A single turn carries every row of the set below to another of its rows. Some are shown first; where does it send the rows asked next?
fomu: [ 0.33 -1.30 -2.49 -0.89  1.21 -0.23  0.92  1.68 -2.85  2.19 -0.01 -0.96
 -2.03 -0.13 -0.63 -1.03  0.36 -1.26 -1.83 -0.20  0.40  0.45  1.11 -0.59
  0.22  0.54 -0.20]
mibu: [ 0.48  0.94 -0.34  2.79  0.43  0.16 -0.01 -0.05  0.38  1.32 -1.35 -0.03
  0.62  0.68  0.09 -2.56  0.06  0.47  1.39 -0.14 -0.98 -2.43 -0.21 -2.31
  2.42 -0.87 -0.14]
tabo: [-1.41  1.68 -0.01 -2.73 -0.01 -1.22  1.32 -0.56  1.01  3.81  1.12 -0.24
 -1.94 -0.96 -0.60 -0.14 -1.96 -1.15 -1.68 -3.38  1.21  1.08  0.85 -0.08
 -0.44 -0.68 -0.33]
Kana: [ 1.90 -0.51 -0.36  1.16 -0.78 -1.12 -1.85 -0.19 -1.26  0.93  0.77  1.98
 -0.23  0.13 -0.05  0.65 -0.39 -1.57 -1.12 -1.86 -2.15  1.22 -0.06 -0.64
  0.88  2.28 -0.99]
pipup: [ 0.16  1.80  3.39  0.54 -1.55  1.64 -0.53 -1.62  0.89  2.15 -0.59  0.23
 -1.17  0.72  0.27 -1.60  1.53 -2.90  0.25 -2.20  0.46 -0.98 -1.21  0.15
  0.84 -1.72  0.57]
sodek: [-1.16 -2.21 -1.83 -0.25 -0.03 -2.41  1.66 -0.37  2.36  2.88  0.38  0.11
 -0.74  0.23 -0.73  1.22  0.93 -1.24 -0.62 -2.13  0.63 -2.10  0.44  0.23
  0.00 -0.87 -0.13]
Kiba: [ 1.92  1.34  1.01  0.00  0.10 -1.69  0.46 -0.88 -1.54  1.58 -0.21  2.21
 -2.22  0.64 -0.91 -0.55  1.79 -3.21 -0.58 -1.19 -2.02 -0.23 -1.52 -0.27
  0.34  2.08  1.41]
kizoz: [-0.57 -2.25  0.64 -0.26  0.52 -2.41 -0.86  0.44 -0.74  1.28  0.45  0.95
 -0.05  1.45  1.12 -0.08 -1.33 -1.28 -1.14 -1.63 -1.94 -0.47  0.51  0.45
  0.50 -2.70 -1.99]
vidul: [-2.55  1.77  0.78 -2.96  0.81 -1.54  0.46 -0.57 -0.52  4.18  0.30 -0.68
 -1.92 -1.30 -0.08 -0.09 -1.62 -2.41 -0.60 -2.48 -0.38  0.99  1.16 -0.70
 -0.31 -1.05  0.86]
Nafe: [ 2.03  0.78 -0.36  0.42 -0.26 -0.15  0.95 -1.13  2.32  3.03  0.65  2.55
 -3.15 -0.70 -1.71  1.50  1.65 -1.70  0.28 -1.31 -1.93 -0.86 -0.58  0.11
  0.63 -0.44  0.42]
vir: [-2.02  0.98 -1.23  1.90  0.08 -1.28  0.73 -0.63 -1.49  3.88 -0.23 -0.56
 -2.58 -1.26  0.23 -0.80 -0.89 -0.06 -2.96  0.10 -1.15 -0.69  0.39 -2.15
  1.60 -0.16  1.60]
teban: [-0.71  1.44  1.36 -1.90  0.46  0.30 -0.25 -0.45  0.70  1.03 -0.35  1.67
  0.92  0.60 -0.32 -1.49 -0.29 -1.45  3.53 -2.34  0.38 -0.75  0.94  0.17
 -0.23 -1.23 -0.86]
puv: [-2.66  1.41  0.21 -2.24  0.28 -1.07  0.59 -1.15 -0.41  3.40  1.32  1.20
 -1.94 -1.86 -0.29  0.01 -1.57 -2.30 -0.92 -2.50  0.31  1.14  1.85  0.22
 -0.92 -0.20  0.93]
luda: [-1.74  1.04 -1.10  1.81  0.62 -1.10  1.38 -0.02 -0.60  3.44 -0.49 -1.52
 -1.24 -1.85 -0.44 -0.50 -1.05 -0.77 -2.63 -0.05 -1.40 -1.01  1.75 -2.68
  1.43  0.37  1.83]
gizev: [ 1.02  0.37  0.80 -1.37  0.26  0.65 -0.61 -2.90  1.09  1.09  0.60 -0.86
 -1.00 -2.50  1.99  0.49  0.55 -3.65 -1.44 -2.65 -0.83 -0.91 -0.97 -1.12
  0.72 -1.51  0.67]
ruso: [ 0.70  0.80  0.70  3.18  1.32  0.31  0.05 -0.34 -0.77  0.76 -0.92 -0.68
  1.32 -0.47  0.42 -1.94  1.06 -0.51  0.87  0.12 -0.85 -1.81  1.33 -2.49
  1.58 -0.70  0.56]
fogo: [ 1.17 -0.23 -2.01 -0.19 -0.57  1.34  2.89  0.72  0.06  0.44  1.38 -0.92
  1.32 -0.14 -1.41 -1.41  0.35 -0.52 -1.78 -0.32 -1.51  0.20 -0.05  0.30
  1.16  0.32 -0.36]
fulo: [ 0.91  1.63 -2.07  2.03 -2.29  1.97  1.58 -0.03  0.58  1.58 -0.45 -0.23
 -0.80  0.67 -1.43 -0.19  0.06  1.11 -1.23 -2.82 -0.82 -1.34  0.93 -0.47
  1.09 -0.57 -0.30]
dad: [-2.21  1.58  0.15  2.01  0.14 -0.51  1.23 -0.45 -0.95  4.48 -0.14 -2.12
 -1.84 -0.47 -0.75  0.00 -0.59 -1.18 -2.37 -0.99 -1.52 -0.87 -0.37 -2.56
  0.62 -0.09  2.14]
peti: [-0.04  0.94  0.27 -0.61 -2.34  2.30  0.94 -2.88 -0.44  1.99 -0.46 -0.90
  0.69  0.74  0.50 -0.57  1.57 -0.85 -0.80 -2.68 -2.08 -0.76 -1.05  1.65
  0.16 -1.35 -0.37]
lelik: [ 0.30  1.17  1.25 -2.33  0.56 -0.20  0.01 -0.32 -0.56  0.25 -0.98  1.17
  0.63 -0.09  0.20 -1.38  0.16  0.17  1.95 -1.68  0.76 -0.51  1.87  0.00
 -0.24 -1.90 -2.28]
fezi: [-0.15  2.66  1.42 -1.67  0.30 -0.26 -0.06 -1.17  1.27  1.41  0.28  0.71
  0.79 -0.56  0.29 -1.97 -0.52 -0.50  2.90 -2.73  0.52 -0.09  1.03 -0.17
  0.31 -1.74 -1.81]
vif: [ 0.14  0.40  1.67 -0.89  1.99 -0.34 -2.25 -0.09 -0.34  1.26  1.66  0.63
 -1.41 -3.16 -0.41 -0.34 -0.10 -2.79 -0.82 -1.85 -1.71 -0.63  0.17 -1.54
 -1.94 -0.68 -0.15]
vem: [ 1.11 -1.94 -0.62  0.42 -1.53  0.32 -0.73 -0.44  0.05  3.13 -0.32  1.42
 -2.11  1.17 -0.14  1.89  0.88 -1.20  0.29 -0.36 -0.55  1.14 -0.08  0.77
  1.60 -0.25 -1.45]
pizin: [-0.34  1.63  0.42  2.13 -0.31  0.22  0.88 -0.58 -0.75  1.14 -1.77 -0.76
  0.83  0.46  0.17 -2.42  0.74  0.92  1.24  0.78 -0.41 -2.16  0.87 -1.77
  1.94 -0.43 -0.71]
didut: [ 0.31  2.17  1.10  1.87  0.89 -1.74 -0.02 -1.85 -1.31 -0.66  2.52  1.42
  0.04  1.65  1.00 -1.13 -0.15 -2.28 -1.33 -1.12 -1.39  0.15 -0.07 -1.23
  1.03 -1.34  0.32]
rif: [-1.56  2.56 -0.83  0.99 -0.31 -1.56  2.06 -2.55 -0.02  0.99  1.15  0.40
 -1.36  1.49 -1.28  1.09  2.38 -1.56 -0.49 -1.13 -0.13 -2.08 -0.96 -1.45
 -0.47 -0.19  1.69]
buzav: [ 0.15 -0.52 -0.35 -2.29  0.99 -0.02  0.80  0.90 -1.50 -0.27  0.18 -1.21
 -1.81 -1.45 -0.34  0.69  0.03 -2.28 -1.72  0.99 -1.58 -0.75 -1.53 -1.95
  0.19 -0.57  0.26]

Nafe turns into Kiba
kizoz turns into sodek
fulo turns into pipup
And these:
tabo turns into dad
fogo turns into peti
luda turns into pizin
teban turns into puv

